Each row is where one point has got to under a steady rotation. How many ticks took it there?
The counts run from 0 to 188.
[155 129 108  93 124 163 203 143 109 180 134  90 153 118 119 179 148 128
 158 145 141  94 114 126  89 141 131 119 155 116  75 116 121 155  99 129
 129 140 151 172 123 108 186 125 108 180 185 110 119 106 179 123 157 122
 140 111 116 114 146 119 123 140 160 129 124 147 119  97 145 150 109 100
 158  91 131 135 133 152 122  99 135 118 101 161 132 158 135]
112
[170 114  93 110 119 156 195 130  72 183 156 116 148 113 141 181 154 122
 142 159 127 103 123 148 106 144 135 131 143 122  88  91 126 137  91 136
 129 127 147 160 115 113 194 140 101 168 186 113 115 103 174 124 167 113
 130 117 126 111 134 132 122 160 160 116 133 131 138  88 154 131 109 110
 157  92 142 149 149 159 123 103 156 111  93 144 128 145 140]
102
[153 124 108 111 124 164 173 133  86 157 141 104 158 110 148 178 143 102
 164 158 170  95 136 125  79 158 121 118 133  98 132 130 121 126  72 101
 116 109 124 192 133  95 120 147  91 171 170 151 130  88 158 101 138 107
 131  81  89 132 145 129 125 153 169 141 152 150  95 118 153 125  97 139
 167 115 142  89 179 148 130 112 101  97 118 136 155 148 114]
43
[147 103 122 108 143 160 182 129  97 162 136  99 144 123 153 170 160 105
 160 170 181 101 154 127  85 140 109 128 135 113 148 126 126 112  90 114
 118 110 107 172 150  86 142 159  86 143 174 122 130  89 145 107 151 106
 109  86  90 149 135 140 111 134 188 148 150 149 100 112 136 123 111 133
 173 125 134 119 188 146 117 111 121 119 115 138 147 168 137]
52
[153 111  98 130 129 195 204 133  81 185 146 119 122 118 133 145 161 135
 137 175 145  97 153 162  92 145 124 144 121 143 111 106 122 108 101 109
 134 123 148 154 128 114 171 156 123 132 184 114 106 110 182 128 150 111
 132 114 109 154 131 119 117 155 173 149 133 130 112 111 143 118  93 111
 172 108 121 145 142 129 122  95 164  91 105 156 108 163 115]
95
[148 107 113 100 110 165 207 132 103 179 146  98 139 119 140 169 152 137
 132 176 166  95 142 145 103 141 127 112 163 145 124 124 109 115 104 139
 127 120 124 155 137 108 197 134 113 140 186  77 128 119 169 116 158 118
 127 106  85 132 119 121 108 138 185 134 130 130 114  98 124 136  90 107
 173  89 119 171 142 127 111  94 158 102 116 157 116 165 132]
107
[152 103  99 109  96 190 174 140  84 145 161 118 152 113 150 167 166 123
 113 182 166  89 123 136  74 143 123 128 144 130 141 110 119  85  92 116
 113 143 124 168 140 121 140 123  98 154 163 141 129 134 154 105 151 108
 105  98  75 112 112 136 111 127 183 130 130 140 122 126 139 122  70 143
 150 107 107 104 148 116 120 135 137  83 125 134 116 155  88]
151
[162 110  92 119 131 167 182 104  61 157 167 126 145 130 148 175 163 111
 131 175 150 106 129 119  74 138 125 134 153 110 150  88 129  92  97 137
 108 134 110 159 129 113 152 139  83 161 173 156 130 102 146 104 165 107
 105  81  93 131 140 136 134 143 184 136 150 142 127 134 131 135 100 148
 148 113 138 107 160 124 118 127 137 100 104 120 145 170 126]
48
[152 114 102  75 109 157 187 141  96 155 140  96 151 125 135 172 151 137
 146 159 152  83 120 144  97 130 131 121 158 148  67 122 135 136  99 133
 125 135 150 176 135  94 177 130 115 164 193 107 135 115 182 109 159 116
 121 127 111 116 125 132 122 142 159 138 135 149 106  86 149 130 102 130
 162 106 102 160 138 168 120  92 151 107 126 144 112 165 133]
110
[148 121 101 117 122 159 169 128  64 153 150 125 134 116 154 174 147 115
 154 179 167  82 149 126  86 123 136 115 137 131 126 116 136 107  82 122
  98 117 127 179 137  91 128 145  81 182 182 158 147 108 167 110 138 107
 135  97  93 148 140 133 131 143 162 149 150 154  87 120 143 113 115 147
 149 131 134 113 170 143 134 108 114  89 124 123 148 152 120]
178
[143  95 100 116 105 196 182 147 110 138 145 104 162 120 141 163 170 121
 122 166 180  79 125 138  68 152 114 138 138 139 127 120 105 106  84 115
 138 138 128 197 154 108 140 136 117 133 167 138 128 113 166  98 141 109
  94 102  87 102 117 128 105 134 171 140 135 137 106 107 153 117  73 135
 152 107 104 114 155 130 123 113 133  81 112 157 115 159  95]
17
[157 103 125 107 130 159 183 123  86 158 141 101 160 125 153 167 160 112
 149 176 181  98 134 139  84 135 103 128 131 110 146 115 123 111  95 114
 115 119 115 173 144  87 135 155  94 135 169 126 119  82 151 101 150  98
  96  95  95 143 136 139 119 138 198 153 158 140 109 103 131 115 107 140
 170 120 119 123 197 147 111 130 140 120 124 128 138 171 127]
51
[168 139  91 125 120 181 199 117  66 194 155 112 132 118 132 154 162 146
 140 169 121  98 135 160 100 149 124 135 135 115 112  91 137 124 123 135
 119 139 148 146 112 119 175 135 108 148 193  98  85  99 174 121 150 116
 126 119 102 132 146 131 136 151 178 129 139 147 134 111 143 129  96 107
 174  99 145 139 153 141 117  99 167  96 106 137 118 164 130]
93
[161 123 102  94 118 169 176 127  64 159 159 113 147 122 142 180 149 123
 129 176 142  86 118 126  71 137 124 140 142 118 119 106 153 103  94 130
 103 150 134 160 112 120 133 121  72 193 171 156 116 113 154 104 149 102
 115 105 107 126 155 139 146 130 182 127 143 165 115 123 147 133 116 152
 144 116 126  89 164 129 129 148 129 101 121 110 152 156 109]
170
[151 104 105 103 140 156 189 150  79 158 123 110 135 124 147 180 146 121
 182 169 146  87 144 143  87 131 137 129 128 137  92 100 141 128  81 122
 113 123 148 164 136  89 157 164  90 159 189 140 134  83 180 131 172  97
 135 103 131 154 140 142 128 156 146 149 153 142  90  94 143 116 120 139
 156 125 128 123 180 153 123 108 139 108 112 132 130 147 143]
77
[156  89 101 124 139 186 209 132  86 179 141 120 138 117 124 179 150 128
 145 163 129  98 138 149  80 142 128 153 138 132 102  86 110 123 104 131
 138 142 141 149 135 118 205 144 110 147 179 121 127 110 176 128 160 112
 125  89 119 129 127 127 123 156 156 130 116 130 128 100 139 141  85 113
 162  96 118 135 126 129 112 109 157 106  73 166 117 146 129]
104
[147 124 106 108 145 172 203 121  85 185 139 100 126 138 123 142 159 134
 156 178 142 101 161 144  89 132 114 132 134 135 109 114 132 109 104 120
 122 124 141 162 136 102 168 157 112 148 204 109 120  94 167 121 152 114
 123  97 102 156 139 132 125 153 190 157 151 157  95 103 122 127 115 116
 175 116 125 150 155 137 125  90 148 115 120 150 125 182 142]
85
[157  99 111 103 121 173 185 133  79 139 167 119 150 118 145 187 146 110
 119 176 160  85 124 115  70 137 119 131 151 121 131  96 122  94  98 129
 106 153 116 154 131 117 153 122  73 182 163 161 138 126 146 103 159 101
 102  80 101 115 132 143 122 128 187 119 135 150 124 121 141 126  93 159
 145 110 117 103 149 115 115 143 132  94  92 122 139 150 108]
160
[159 123 114  72 116 157 176 134  89 138 146  91 176 114 136 179 153 117
 137 161 162  87 103 121  82 130 115 132 144 120  99 133 143 131  88 119
 119 143 143 191 125  95 121 120  84 187 176 147 123 103 156  94 148 110
 114 109 100 103 152 132 126 137 170 129 151 168 107 110 152 125 112 148
 149 120 112  96 175 152 122 127 114 110 129 118 149 159 127]
32
[149 104  88 116 110 195 197 126 101 152 156 118 166 125 119 152 167 116
 117 170 168  97 117 136  76 152 117 145 138 113 134 117 110 111  90 114
 132 139 131 195 136 108 151 136 117 130 160 143 118 121 157  94 144 110
 101  86  82 103 123 122 110 141 178 132 135 137 131 120 146 121  75 120
 152 105 118 119 142 117 123 103 130  86 101 160 116 174 103]
16
[161 109 101 103  87 170 171 126  83 143 161 106 164 114 153 171 168 121
 109 189 183  79 117 131  81 143 115 121 144 120 141 119 123  99  90 124
 119 130 114 179 136 107 131 125  96 154 161 133 125 127 159  93 145 117
  91 110  74 106 117 134 116 134 183 125 146 138 128 124 150 107  86 151
 153 110 112 121 167 128 115 124 137  84 138 127 125 163  97]
152
[159 127  97  92 110 179 194 124 103 166 146  88 167 139 120 149 165 123
 120 164 168  91 121 125  86 146 116 143 156 125 120 139 113 123 104 123
 129 129 126 204 147 100 157 120 123 147 184 108 127 120 161  96 148 132
 108 108  72 107 126 113 115 132 181 134 141 155 118 106 139 135  86 112
 162 104 106 140 141 140 128  85 132 104 113 157 119 188 121]
6
[157 112 114 113 103 155 170 136  63 157 155 116 158 100 163 199 144 114
 141 178 149  87 120 131  79 148 132 122 144 109 135  95 132 119  80 137
 103 140 119 143 125 117 142 129  67 187 157 149 113 103 146 117 152 100
 124  85 103 125 137 145 127 139 179 111 139 140 122 119 155 125 106 154
 150 106 148  92 179 129 121 148 122  99 112 112 148 140 105]
46
[148 118 132  90 124 143 175 138  72 154 139  96 147 109 157 198 136 112
 169 187 167  85 133 124  89 125 122 113 147 127 120 105 145 122  88 138
  95 131 119 165 133 101 143 133  64 191 180 137 130 108 152 110 159 106
 131  99 107 142 144 147 126 135 174 131 145 159  95 109 140 126 130 161
 151 115 132 114 188 149 122 135 121 114 126 111 162 146 129]
55
[160 119 103 120 132 162 183 131  52 175 149 125 129 108 149 171 150 121
 164 173 123  82 135 147  71 140 137 140 118 123 106  92 156 119  85 114
 107 135 165 158 123 112 148 156  88 172 176 154 101  90 173 119 158 107
 135 106 127 153 155 135 135 154 166 145 142 158 104 115 160 112 117 143
 155 126 138 100 174 142 130 128 140 106 108 120 141 143 127]
68
[143 113 112  86  96 179 194 154 110 138 145  95 160 120 128 170 153 123
 121 178 181  74 127 136  81 135 120 121 149 143 113 140 125  99  89 116
 114 133 113 178 146 105 147 115 112 164 174 118 138 141 161 100 147 120
 110 108  79 104 118 133 111 121 189 136 133 152 100 109 140 126  86 137
 150 106  88 128 144 125 123 120 124  83 142 142 130 165  94]
142
[163 118 124 109 114 182 176 138  85 162 159 104 156 116 153 174 155 118
 122 181 162  87 114 127  67 152 113 132 133 110 154 101 130 102  97 121
 109 150 108 146 124 129 139 118  79 168 159 125 100 120 146 105 145 116
 116 107  83 124 143 122 130 128 205 112 136 154 123 132 143 129  95 143
 158 103 124  97 167 109 117 143 131 104 126 118 147 159  90]
37
[160 127 108 110 111 179 172 121  79 165 165 113 148 118 153 163 161 112
 116 184 166  85 128 128  80 141 108 130 141 109 165 111 119  95  98 116
 105 138 102 163 131 123 128 124  97 170 158 136 111 123 137 106 144 125
 113  92  69 130 134 125 119 135 208 122 139 143 121 141 134 130  88 138
 161 111 128 107 157 121 120 131 134  96 122 128 150 168 103]
38
[151 114 102  97  83 174 185 153  94 157 156 105 157  98 143 193 141 123
 136 153 149  76 108 147  84 145 141 105 147 136  89 103 122 133  84 132
 119 143 150 173 128 127 170 112  98 189 163 129 127 129 185 112 165 114
 139 117 109 102 121 119 106 149 149 107 112 131 127 108 163 130  81 117
 141  88 122 125 134 128 130 122 128  92 105 139 129 127 101]
124
[151 140 115  99 130 155 196 144  83 186 142 109 125 104 137 167 132 135
 176 170 140  90 147 144  90 129 133 113 150 137 104 115 139 133  92 136
 111 122 135 157 123 103 169 135  87 182 192  99 127 112 177 132 153 122
 170 106 104 149 144 115 127 149 166 127 127 152  89 105 141 136 120 112
 159  99 149 140 153 145 134  90 130 106 115 149 145 154 133]
89
[157 135  91  91 117 162 177 134  94 151 151 104 163 122 119 166 149 114
 128 154 164  80 108 118  80 134 129 126 149 119 103 129 124 133  82 110
 115 140 135 209 134 106 139 115 103 184 176 150 132 127 164  90 158 122
 132  99  88 109 151 110 133 146 161 134 142 163 108 123 154 135 104 119
 142 110 122 107 140 138 140 106 106  87 112 144 148 171 115]
145
